[[132 135 130 124 136 136 131]
 [137 133 133 136 103  99 126]
 [115 121 125 117 113 127 138]
 [140 144 123 127 118 115 132]
 [115 115 130 134 127 144 130]
 [132 129 126 128 129 119 124]
 [127 134 127 126 137 145 134]
 [125 122 129 130 125 127 127]
 [116 110 125 139 133 142 124]
 [132 128 127 121 125 114 126]
 [118 118 132 114 148 148 131]]
:
[[137 133 133 136 103  99 126]
 [140 144 123 127 118 115 132]
 [132 129 126 128 129 119 124]
 [125 122 129 130 125 127 127]
 [132 128 127 121 125 114 126]]

[[131 117 109 129]
 [131 143 107 147]
 [121  98 128 138]]
:
[[131 143 107 147]]

[[129 139 127]
 [129 133 128]
 [129 146 127]
 [130 144 127]
 [127 146 127]
 [124 129 128]
 [127 142 127]
 [128 149 127]
 [126 137 127]
 [130 150 127]]
:
[[129 133 128]
 [130 144 127]
 [124 129 128]
 [128 149 127]
 [130 150 127]]

[[129 132 134 129]
 [112 143 137 119]
 [133 137 131 139]
 [146 131 126 147]
 [126 136 128 129]
 [145 134 131 149]
 [152 132 126 157]
 [135 134 131 139]
 [130 139 138 134]]
:
[[112 143 137 119]
 [146 131 126 147]
 [145 134 131 149]
 [135 134 131 139]]

[[118 121 112 116 126 124 128 111 127]
 [113 111 126 129 125 107 125 131 117]
 [116 114 132 132 119 109 116 135 117]
 [108 103 103 118 122 103 121 113 110]
 [143 147 130 125 135 151 135 123 142]]
:
[[113 111 126 129 125 107 125 131 117]
 [108 103 103 118 122 103 121 113 110]]

[[111 116 122 116 124 110 123 121 119 120 118 156 116]
 [111 130 109 124 121 114 122 124 121 113 129 115 128]
 [134 132 136 132 114 120 120 128 132 131 130 119 130]]
:
[[111 130 109 124 121 114 122 124 121 113 129 115 128]]

[[154 124 130 102 114 149 139 134 134 118 141]
 [128 127 136 118 131 122 149 148 128 112 110]
 [126 126 134 123 132 120 152 149 126 112 106]
 [134 135 145 111 125 123 146 153 131 102 122]
 [146 134 131 130 102 154 121 125 152 131 145]]
:
[[128 127 136 118 131 122 149 148 128 112 110]
 [134 135 145 111 125 123 146 153 131 102 122]]
---
[[143 132 119 137 108 122 127 124 136 130 100 106 126 141 119]
 [135 152 121 136 109 152 141 132 118 107 105 125 143 134 140]
 [102 126 131 115 146 142 135 140 125 131 150 157 118 109 135]]
:
[[102 126 131 115 146 142 135 140 125 131 150 157 118 109 135]
 [143 132 119 137 108 122 127 124 136 130 100 106 126 141 119]
 [135 152 121 136 109 152 141 132 118 107 105 125 143 134 140]]

[[122 128 128 128 128 131 132 125]
 [121 129 134 127 128 146 141 111]
 [133 126 134 127 127 136 132 124]
 [121 116 147 117 125 148 152 112]
 [113 118 140 105 129 141 149  99]
 [128 119 151 123 124 157 153 109]
 [127 120 146 121 125 147 149 113]]
:
[[127 120 146 121 125 147 149 113]
 [122 128 128 128 128 131 132 125]
 [121 129 134 127 128 146 141 111]
 [133 126 134 127 127 136 132 124]
 [121 116 147 117 125 148 152 112]
 [113 118 140 105 129 141 149  99]
 [128 119 151 123 124 157 153 109]]

[[145 120 142 143 129 120 143 140 142]
 [114 105 115 115 104 106 126 123 124]
 [126 105 114 119 105 105 124 123 134]
 [109 134 113 112 122 134 114 115 113]]
:
[[109 134 113 112 122 134 114 115 113]
 [145 120 142 143 129 120 143 140 142]
 [114 105 115 115 104 106 126 123 124]
 [126 105 114 119 105 105 124 123 134]]

[[138 111 137 108 123 135]
 [135 111 137 106 120 134]
 [145 135 124 151 130 134]
 [153 118 133 130 128 141]
 [131 111 136 104 128 132]
 [107 125 129 108 134 119]
 [153 124 130 140 146 140]
 [146 112 136 116 128 139]
 [142 111 137 111 108 137]
 [152 116 135 125 121 141]]
:
[[152 116 135 125 121 141]
 [138 111 137 108 123 135]
 [135 111 137 106 120 134]
 [145 135 124 151 130 134]
 [153 118 133 130 128 141]
 [131 111 136 104 128 132]
 [107 125 129 108 134 119]
 [153 124 130 140 146 140]
 [146 112 136 116 128 139]
 [142 111 137 111 108 137]]

[[149 121 122 114]
 [136 133 122 116]
 [150 124 120 111]
 [142 125 123 117]
 [152 125 118 107]
 [133 124 128 126]
 [125 135 126 126]]
:
[[125 135 126 126]
 [149 121 122 114]
 [136 133 122 116]
 [150 124 120 111]
 [142 125 123 117]
 [152 125 118 107]
 [133 124 128 126]]

[[106 102 102 107 106 105 100  98 104 138 102 104 133]
 [ 98 111 109  98  98  98  99 106  98 101  99 100 119]
 [151 156 155 150 150 151 157 155 153 120 154 152 126]
 [151 156 154 151 151 153 157 156 153 119 153 151 123]
 [145 104 123 144 144 144 118 155 138 102 135 137 105]
 [104 100 102 105 105 103  99 100 103 138 103 105 134]
 [135 155 157 135 133 139 154 148 151 155 157 157 157]]
:
[[135 155 157 135 133 139 154 148 151 155 157 157 157]
 [106 102 102 107 106 105 100  98 104 138 102 104 133]
 [ 98 111 109  98  98  98  99 106  98 101  99 100 119]
 [151 156 155 150 150 151 157 155 153 120 154 152 126]
 [151 156 154 151 151 153 157 156 153 119 153 151 123]
 [145 104 123 144 144 144 118 155 138 102 135 137 105]
 [104 100 102 105 105 103  99 100 103 138 103 105 134]]
---
[[134 114 139 126]
 [123 116 134 116]
 [108 119 127  98]
 [129 115 136 122]]
:
[[116 134]
 [119 127]]

[[126 126 102 134]
 [107 128 131 114]
 [151 121 113 113]
 [124 154 108 115]
 [116 120 102 143]]
:
[[128 131]
 [121 113]]

[[119 133 121 120]
 [144 108 133 143]
 [150 126 146 149]
 [141 128 140 141]]
:
[[108 133]
 [126 146]]

[[130 149 138]
 [136 117 130]
 [152 123 148]
 [129 142 133]
 [127 145 134]]
:
[[117 130]
 [123 148]]

[[120 114 153]
 [121 158 115]
 [100 125 121]
 [117 120 135]]
:
[[158 115]
 [125 121]]

[[104 104 124]
 [151 115 151]
 [125 152 149]]
:
[[115 151]
 [152 149]]

[[151 151 133 150 150]
 [116 115 145 151 126]
 [119 123 105 106 123]]
:
[[115 145]
 [123 105]]
